(in the rows, 128 means zero)
Each named move below is a turn or a mirror, shown by a few rows before and after it. Which moves, in which order, take the first row of each later pair to the second? The first pair is answered.
rovi:
[ 79 176 109 141  82 116 135 135 145 148  81  99] -> [ 88 170 122 165  81 117 150 120 139 150  85  94]
[147  80  84 143 152 172 146 141 164  83 142 158] -> [150  80  89 163 147 168 152 138 160  86 144 160]
[122 115  83 134  86 153 143 144 156  89 100 132] -> [136 112 107 174  85 158 176 130 143 101 109 122]
[133 116 129 107 155 107 118 138 137 131 145 137] -> [136 115 127 129 156 100 134 128 127 139 144 132]
doka:
[123 111 158 183  93 173 200 108 130 116 126 110] -> [135  92 177 134 112 218 161 118 131 131 122 114]
[111  91 174 128 129 175 135  99 141 126 134 136] -> [ 95 108 176  92 136 153 103  99 140 130 125 136]
[112 100 162  87 144 122 104 103  95 162 125 115] -> [ 93 120 148  98 139  88 118 101  90 161 121 110]
[148 118 146 113 177 139 129 106 106 138 160 138] -> [130 131 144  98 177 113 113 107 106 151 152 131]
sepu:
[111 163 118  82 183 118 104 130 140 104 112 124] -> [110 171 109  78 182 110 111 133 151 101 105 124]
[127 124 115 171 142  97 169 113 123 138 152 131] -> [125 134 143 161 126  97 165 106 101 146 137 118]
[123 156 163 151  84  87 138  90 102 151 108  90] -> [169 106 183 133 149 149 106 104 109 155 149 107]
[124 141 173 128 149 110 127 116 100 158 122 125] -> [145 118 142 132 184 125 127 132 124 149 150 151]
vevig:
[110 152 114  88 152  92  87 139 119 124 128 141] -> [143 111 128  89 139 172  85 145 134 116 123 132]
[108 114 117 138  92 133 146 133 125 105 118 130] -> [106 116 112 136 100 118 151 130 123 107 119 134]
[138  89 141  90 133 178  97 145 142 133 132 131] -> [102 144 119  87 147  80  96 140 132 141 140 126]
beda:
[101 203  88 152 159  82 102 159 137 130 164 164] -> [116 181 117 200  57 159 140 125 135 117  94 127]
[141 105 121 169 133 136 167 116 129 127 148 117] -> [153  97 137 115 136 173 119 132 123 129 132 116]
[151 122 162 109 167 121 105 116 104 163 163 141] -> [144 127 154 172 128 109 159 100  99 162 159 132]

(2 to 3 moves a pair)
[113 134  97 164  83 129 144 152 151  92 113 142] -> [164 105 146 179 141 155 154 128 130 130 157 148] -> doka beda rovi
[ 89 169 108 131 136  52 136 120 115 118 150 133] -> [116 133 148  65 132 163  72 131 124 135 108 123] -> beda beda vevig
[101 172 158 165  67  83 178  80  95 130  85  91] -> [130 156 204 118 158  78 126  82  76 162 134 116] -> sepu vevig
[108 165 155 139 102  76 182 107 102 135  97  96] -> [164  92 134 131 198 136 171 141 147 128 175 154] -> sepu sepu
[111 139 111 108  78 150 119 137 148 115 105 121] -> [115 134  82 130 134 108 140 154 160 111 163 140] -> beda vevig beda
[131 127  92  95 150 111  93 156 100 130 148 153] -> [150  91  92 121 128 175 116 148 114 116 141 143] -> doka vevig
[155  92  97  91 127 146  73 137 142 142 144 119] -> [148  93  86 132  73 162 109 125 147 122 119 103] -> beda beda rovi
[102 122 125  65 176 101  64 151 124 159 192 128] -> [ 84 133  90 191  46 111 185 125 141 119 150 102] -> sepu beda
[156 109 185  76 136 196  80 135 114 149 114 127] -> [174  79 152 141 182 176 136 143 131 136 172 154] -> beda vevig
